In the rows, 128 means zero.
Named moves, each a turn or a mirror, and the order they were made in; the first pair answered:
K714:
134 109 133 133 115 121 140 121 100 112  ->  127 122 133 124 111 113 146 111 103 120
149 164 112 124 130 119 135 141 127 116  ->  155 151 113 132 133 126 129 150 125 109
117 165 125 114 137 127 129 115 139 147  ->  139 125 125 143 149 154 107 148 126 122
K395:
124 149 133 129 143 132 126 134 134 136  ->  126 141 132 134 147 136 121 138 135 133
130 180 141 116 118 122 146 143 103 108  ->  144 129 135 147 140 151 119 169 106 96
151 130 122 139 154 160 101 161 138 95  ->  135 193 130 102 127 125 134 127 133 110
107 121 120 135 128 126 138 118 132 146  ->  111 114 120 141 132 130 137 123 133 146
K579:
130 149 128 129 120 123 135 140 110 120  ->  127 147 130 129 116 120 137 135 108 120
134 154 132 126 96 125 139 112 114 122  ->  146 163 128 131 113 141 127 138 122 112
137 123 129 132 129 136 128 141 127 112  ->  127 117 131 127 116 123 138 118 123 125
K190:
148 122 135 145 96 142 119 143 124 119  ->  134 99 132 145 97 134 121 120 138 140
134 160 123 118 127 143 139 126 139 125  ->  142 144 131 123 111 142 142 125 113 108
132 131 113 139 133 114 129 110 140 112  ->  135 135 113 140 135 116 129 115 138 110
124 112 138 109 131 104 123 127 119 133  ->  124 126 135 106 140 107 121 132 134 138

Each pair is 2 to 3 moves apart.
123 173 135 106 121 105 135 119 118 130  ->  118 142 140 111 108 97 141 100 106 132 -> K190 then K190
138 105 130 148 135 149 146 143 137 135  ->  125 132 129 129 131 132 159 123 149 152 -> K190 then K714
125 134 120 110 136 133 124 148 109 122  ->  120 135 116 110 140 134 123 149 120 128 -> K579 then K190 then K579
150 119 130 148 129 142 116 160 109 104  ->  120 128 133 122 100 102 148 100 111 138 -> K190 then K395
110 163 136 133 108 108 152 87 112 145  ->  104 117 130 146 117 113 142 76 125 158 -> K395 then K579 then K714
133 131 123 137 113 117 133 129 103 105  ->  120 132 119 129 109 107 139 110 116 125 -> K579 then K714 then K190
131 165 124 108 116 111 136 143 110 100  ->  126 170 123 104 117 109 139 137 117 106 -> K190 then K579 then K714
136 101 123 147 151 137 112 139 141 140  ->  141 168 128 125 143 125 126 146 136 129 -> K714 then K190
142 124 132 130 120 126 138 137 105 115  ->  135 96 126 137 131 131 133 130 119 130 -> K714 then K190 then K395
146 118 130 153 136 140 113 141 111 98  ->  129 132 116 144 161 139 111 134 156 131 -> K579 then K190 then K579
128 129 98 141 165 137 105 144 161 152  ->  108 135 103 122 145 112 127 108 159 170 -> K714 then K579
155 99 120 132 147 149 131 107 148 132  ->  148 111 119 124 144 139 138 98 155 142 -> K714 then K395
114 78 132 130 147 125 117 114 143 141  ->  130 112 127 131 168 143 105 148 155 128 -> K579 then K190
109 120 128 112 120 118 137 118 128 137  ->  123 147 129 110 124 126 132 144 121 118 -> K190 then K190
114 130 130 127 127 111 141 111 137 138  ->  118 114 125 139 143 125 127 126 149 137 -> K714 then K579 then K190
144 73 137 141 128 141 109 126 113 115  ->  127 169 124 101 147 123 124 121 162 144 -> K190 then K190 then K395
117 151 122 113 129 122 131 109 147 147  ->  114 114 121 124 128 124 128 99 142 152 -> K395 then K579 then K395
124 97 138 132 107 122 139 105 106 131  ->  132 116 119 139 154 149 114 142 151 137 -> K190 then K714 then K190
137 143 128 119 120 105 142 133 105 100  ->  128 152 125 110 121 98 145 121 117 117 -> K395 then K714
125 108 119 137 144 137 128 132 151 141  ->  141 143 127 131 137 140 128 156 129 114 -> K395 then K190 then K714
148 109 119 153 138 140 119 148 106 107  ->  140 96 112 155 151 142 114 143 125 126 -> K714 then K395
121 165 135 112 130 139 126 133 152 135  ->  109 120 142 116 106 124 138 98 129 142 -> K714 then K579
143 132 134 126 144 152 130 166 134 91  ->  111 91 124 121 148 136 137 118 165 141 -> K579 then K395 then K190
131 126 138 127 113 98 115 126 108 109  ->  135 104 134 137 124 110 103 136 117 112 -> K395 then K714 then K395
121 113 118 133 123 113 145 109 124 141  ->  123 120 120 130 119 111 149 109 118 137 -> K714 then K395
147 110 111 156 133 165 92 175 162 125  ->  144 67 126 163 92 149 109 147 117 113 -> K395 then K714 then K190
158 129 119 150 143 156 103 155 146 130  ->  133 85 126 148 112 128 122 100 129 154 -> K579 then K395
116 90 135 126 107 107 146 92 126 147  ->  146 90 124 149 146 150 109 157 141 118 -> K395 then K579
104 95 136 123 134 115 123 126 178 125  ->  132 139 150 120 116 120 126 158 136 79 -> K190 then K395 then K190
113 142 141 119 120 105 132 118 135 150  ->  127 126 149 131 105 111 132 129 104 124 -> K579 then K190 then K579
131 165 139 121 125 125 136 135 120 123  ->  125 133 143 124 110 117 141 114 105 125 -> K714 then K579
129 94 108 126 137 130 136 102 147 152  ->  151 133 106 130 157 152 123 149 148 127 -> K395 then K190 then K714
102 153 132 103 108 95 155 82 135 160  ->  97 124 122 115 129 105 140 84 162 178 -> K395 then K714
127 106 135 119 111 129 123 128 116 126  ->  126 137 137 108 109 123 130 129 119 126 -> K579 then K395
136 149 135 117 121 129 125 142 124 120  ->  133 102 133 134 122 133 116 135 122 124 -> K579 then K190 then K395
130 121 120 130 144 145 116 129 136 140  ->  139 126 131 129 121 138 123 131 103 117 -> K714 then K190 then K190
125 125 138 127 104 114 144 101 111 124  ->  122 92 126 143 131 130 125 109 138 139 -> K714 then K190 then K714
124 149 122 110 116 93 162 134 119 146  ->  134 92 127 135 109 106 151 139 96 131 -> K714 then K579
137 162 114 111 149 125 127 144 139 121  ->  147 113 124 129 128 127 125 142 99 97 -> K714 then K190
138 96 136 133 128 139 124 151 96 128  ->  132 87 129 133 138 141 119 146 111 142 -> K714 then K395
106 116 120 135 126 139 118 113 137 157  ->  128 117 127 146 121 156 108 145 111 124 -> K579 then K190 then K190
130 112 137 135 116 126 142 114 83 109  ->  127 175 130 112 131 121 147 123 109 118 -> K714 then K579 then K714
112 142 121 140 160 130 145 117 160 131  ->  121 115 122 155 163 143 135 130 150 120 -> K579 then K714
151 110 145 120 102 125 125 137 93 108  ->  138 142 146 98 98 108 140 118 103 124 -> K579 then K714
129 143 140 124 121 115 147 128 114 114  ->  116 139 132 119 130 109 149 115 136 137 -> K190 then K190
148 102 124 141 103 160 118 115 101 124  ->  127 107 117 127 106 147 128 86 128 156 -> K395 then K714 then K190
128 157 148 115 114 127 146 126 100 111  ->  133 100 136 144 146 156 118 146 121 115 -> K395 then K714 then K395
120 120 139 116 112 124 133 114 103 128  ->  124 96 134 127 125 136 121 122 113 129 -> K395 then K714 then K395
118 106 114 139 151 139 108 147 145 130  ->  106 142 112 120 150 125 121 134 159 146 -> K714 then K579
138 169 124 126 134 136 130 147 139 124  ->  139 99 121 153 137 147 118 141 134 126 -> K579 then K395
160 155 122 117 106 142 130 155 95 103  ->  135 127 125 107 83 114 153 104 93 134 -> K714 then K579 then K190
127 118 142 136 100 109 156 110 109 110  ->  143 153 141 137 118 126 145 148 115 91 -> K579 then K395 then K714
130 90 121 134 113 147 155 111 128 127  ->  124 126 110 124 136 150 152 118 165 145 -> K714 then K395 then K190
134 137 134 131 94 144 144 126 100 123  ->  126 113 116 142 134 162 124 134 148 152 -> K190 then K190 then K395
94 102 125 134 136 124 133 110 143 142  ->  102 150 120 123 150 129 131 132 159 136 -> K714 then K190 then K395
125 105 114 140 160 136 121 130 161 152  ->  111 115 129 122 119 103 151 90 130 153 -> K190 then K579
127 154 107 143 157 138 105 171 177 140  ->  114 112 139 137 73 92 149 104 92 128 -> K190 then K579
115 135 125 123 145 128 120 127 153 148  ->  112 115 136 122 115 113 134 105 120 140 -> K714 then K190 then K579
119 124 126 129 134 128 123 118 143 141  ->  135 126 132 139 134 139 116 139 125 118 -> K714 then K190 then K190
123 124 130 119 122 115 134 110 124 141  ->  131 104 126 135 136 133 117 132 128 132 -> K395 then K579
137 146 117 123 142 103 141 120 131 126  ->  134 139 115 125 143 103 140 115 136 132 -> K395 then K190 then K714
120 155 119 119 141 124 121 132 138 131  ->  130 141 131 126 120 122 126 134 104 108 -> K714 then K395 then K190
104 124 136 110 149 109 144 110 162 178  ->  126 132 129 125 176 137 120 156 172 157 -> K579 then K714
138 177 121 93 145 127 134 145 144 118  ->  141 87 134 121 110 125 136 123 90 98 -> K714 then K190 then K579
112 133 110 142 156 150 127 130 173 151  ->  99 152 119 122 123 121 154 98 154 157 -> K579 then K714 then K395
120 155 120 111 136 116 135 114 155 150  ->  136 88 121 145 142 144 110 137 137 128 -> K714 then K190 then K190
109 122 111 128 123 111 117 118 135 143  ->  112 121 117 129 110 107 122 116 117 132 -> K579 then K190 then K579
130 76 120 120 125 128 120 130 140 129  ->  128 148 117 95 135 121 128 138 162 135 -> K714 then K190
160 127 122 140 134 121 117 122 138 142  ->  165 127 127 141 122 117 122 121 121 131 -> K714 then K190 then K190
130 135 111 131 140 142 117 148 128 128  ->  132 144 118 126 121 134 127 142 108 118 -> K714 then K190
98 93 118 125 127 115 134 90 155 158  ->  107 69 117 139 134 128 123 106 151 148 -> K395 then K714
150 155 133 114 124 134 131 143 134 120  ->  133 126 136 111 104 116 144 106 123 135 -> K395 then K579
115 89 126 142 144 123 131 115 143 152  ->  112 133 121 126 153 121 133 122 162 158 -> K714 then K579 then K714
140 97 132 148 140 141 129 152 108 107  ->  120 164 121 115 153 122 144 135 151 142 -> K190 then K714 then K190
164 128 132 148 151 143 119 132 122 109  ->  158 110 128 152 153 142 118 125 127 119 -> K714 then K395 then K190
125 157 144 119 106 100 159 123 113 118  ->  139 109 145 147 111 120 141 142 98 100 -> K190 then K579 then K190
129 179 120 123 144 118 125 133 148 139  ->  147 117 123 156 146 142 104 156 127 114 -> K579 then K714
119 133 124 110 118 107 156 100 132 146  ->  125 120 131 117 105 108 156 102 113 132 -> K714 then K579 then K395
112 128 134 114 111 111 148 95 129 137  ->  143 123 131 139 140 150 115 157 129 102 -> K190 then K190 then K395
